[[112 107 138 153 105 142 102 104 140]
 [143 103 149 153 118 107 126 148 136]
 [108 108 140 112 134 145 110 108 147]
 [130 110 148 117 143 111 136 146 145]
 [126 145 107 145 107 148 119 108 109]
 [147 144 116 150 122 114 143 145 108]
 [114 145 108 111 135 150 132 106 121]
 [141 145 118 111 145 118 148 146 117]]
=>
[[107 138 153 105 142 102 104 140 112]
 [103 149 153 118 107 126 148 136 143]
 [108 140 112 134 145 110 108 147 108]
 [110 148 117 143 111 136 146 145 130]
 [145 107 145 107 148 119 108 109 126]
 [144 116 150 122 114 143 145 108 147]
 [145 108 111 135 150 132 106 121 114]
 [145 118 111 145 118 148 146 117 141]]

[[120 122 132 138 134 122 130 123 127 123 114 136 131 126 132 125]
 [132 130 131 129 141 135 128 126 130 134 121 139 131 130 127 129]
 [128 106 126 137 151 119 124 127 131 134 124 127 123 132 127 127]
 [130 123 134 113 141 123 127 128 134 133 129 113 127 134 130 132]
 [120 139 132 134 129 127 127 129 130 110 123 119 135 128 132 132]]
=>
[[122 132 138 134 122 130 123 127 123 114 136 131 126 132 125 120]
 [130 131 129 141 135 128 126 130 134 121 139 131 130 127 129 132]
 [106 126 137 151 119 124 127 131 134 124 127 123 132 127 127 128]
 [123 134 113 141 123 127 128 134 133 129 113 127 134 130 132 130]
 [139 132 134 129 127 127 129 130 110 123 119 135 128 132 132 120]]

[[137 141 140 140 122 114 138 139 123 115 138 116 124 122 137 119]
 [137 125 138 134 135 114 131 128 125 115 140 116 125 127 136 120]
 [122 123 124 120 137 149 122 123 138 147 122 147 137 137 124 142]]
=>
[[141 140 140 122 114 138 139 123 115 138 116 124 122 137 119 137]
 [125 138 134 135 114 131 128 125 115 140 116 125 127 136 120 137]
 [123 124 120 137 149 122 123 138 147 122 147 137 137 124 142 122]]

[[126 122 121 124 104]
 [118 123 119 116 108]
 [103 106 145 148 106]]
=>
[[122 121 124 104 126]
 [123 119 116 108 118]
 [106 145 148 106 103]]

[[133 149]
 [129 132]
 [132 139]]
=>
[[149 133]
 [132 129]
 [139 132]]

[[125 140 133 126 124 134 125]
 [150 140 135 125 143 133 125]
 [132 154 147 114 129 148 110]
 [138 116 117 144 136 116 150]
 [106 128 121 137 110 124 138]
 [107 124 126 140 113 129 141]
 [154 150 137 117 144 135 115]]
=>
[[140 133 126 124 134 125 125]
 [140 135 125 143 133 125 150]
 [154 147 114 129 148 110 132]
 [116 117 144 136 116 150 138]
 [128 121 137 110 124 138 106]
 [124 126 140 113 129 141 107]
 [150 137 117 144 135 115 154]]

[[145 122 144 133 142 136 125 118 126 127 114 134 136]
 [129 130 142 123 129 120 130 111 131 125 133 143 117]
 [146 126 135 134 132 129 117 133 128 134 123 133 143]
 [111 131 116 128 141 134 128 116 124 119 128 116 126]
 [120 131 131 116 120 125 132 101 127 127 138 128 118]]
=>
[[122 144 133 142 136 125 118 126 127 114 134 136 145]
 [130 142 123 129 120 130 111 131 125 133 143 117 129]
 [126 135 134 132 129 117 133 128 134 123 133 143 146]
 [131 116 128 141 134 128 116 124 119 128 116 126 111]
 [131 131 116 120 125 132 101 127 127 138 128 118 120]]

[[128 128 128 128 128 129 128 128 128 127 127 130 127 131 128]
 [128 125 124 127 127 136 132 124 125 123 124 141 123 150 131]
 [128 127 127 128 128 131 129 127 127 126 126 133 126 136 129]
 [128 127 127 128 128 130 129 127 127 127 127 131 127 132 129]]
=>
[[128 128 128 128 129 128 128 128 127 127 130 127 131 128 128]
 [125 124 127 127 136 132 124 125 123 124 141 123 150 131 128]
 [127 127 128 128 131 129 127 127 126 126 133 126 136 129 128]
 [127 127 128 128 130 129 127 127 127 127 131 127 132 129 128]]
---
[[130 131 125 147 111]
 [123 108 123 130 128]
 [139 139 116 133 117]
 [136 149 128 128 123]
 [117 126 150 135 129]]
=>
[[130 131]
 [123 108]]

[[122 134 116]
 [127 122 122]
 [121 128 100]]
=>
[[122 134]
 [127 122]]

[[138 128 117 111 126]
 [146 152 114 120 158]]
=>
[[138 128]
 [146 152]]

[[134 111 132 106]
 [120 114 131 103]]
=>
[[134 111]
 [120 114]]

[[128 142]
 [116 104]
 [137 122]
 [141 139]]
=>
[[128 142]
 [116 104]]

[[123 132 126 105 142]
 [138 122 136 138 127]
 [129 123 133 134 125]]
=>
[[123 132]
 [138 122]]

[[154 134]
 [112 131]
 [124 105]]
=>
[[154 134]
 [112 131]]

[[131 126 130 121]
 [140 128  99 130]]
=>
[[131 126]
 [140 128]]
---
[[126 149]
 [126 152]
 [127 141]
 [127 145]
 [127 146]
 [126 156]]
=>
[[127 141]
 [127 145]
 [127 146]
 [126 149]
 [126 152]
 [126 156]]

[[123 105]
 [113 109]
 [115 108]]
=>
[[123 105]
 [115 108]
 [113 109]]

[[132 113 153]
 [150 101 121]
 [133 124 143]]
=>
[[150 101 121]
 [132 113 153]
 [133 124 143]]

[[131 126]
 [114 121]
 [117 130]
 [130 124]
 [137 155]]
=>
[[114 121]
 [130 124]
 [131 126]
 [117 130]
 [137 155]]

[[147 112 141 136 126 114 140 123 122 142 141 154]
 [118 153 127 133 133 150 130 137 138 120 120 110]
 [141 120 129 133 134 124 134 135 135 134 139 146]
 [121 148 142 135 123 141 134 122 122 128 119 115]]
=>
[[147 112 141 136 126 114 140 123 122 142 141 154]
 [141 120 129 133 134 124 134 135 135 134 139 146]
 [121 148 142 135 123 141 134 122 122 128 119 115]
 [118 153 127 133 133 150 130 137 138 120 120 110]]

[[110 136 129 132]
 [126 122 147 123]
 [118 133 125 130]
 [132 134 108 134]
 [135 125 130 131]
 [131 135 104 135]]
=>
[[126 122 147 123]
 [135 125 130 131]
 [118 133 125 130]
 [132 134 108 134]
 [131 135 104 135]
 [110 136 129 132]]

[[129 134 147 116 126 128]
 [142 116 119 137 139 111]
 [139 122 122 112 128 149]
 [114 151 114 113 111 130]
 [113 142 113 140 124 136]
 [117 121 149 120 120 116]
 [127 137 144 106 145 118]
 [138 109 134 123 112 120]
 [139 113 133 112 140 126]]
=>
[[138 109 134 123 112 120]
 [139 113 133 112 140 126]
 [142 116 119 137 139 111]
 [117 121 149 120 120 116]
 [139 122 122 112 128 149]
 [129 134 147 116 126 128]
 [127 137 144 106 145 118]
 [113 142 113 140 124 136]
 [114 151 114 113 111 130]]
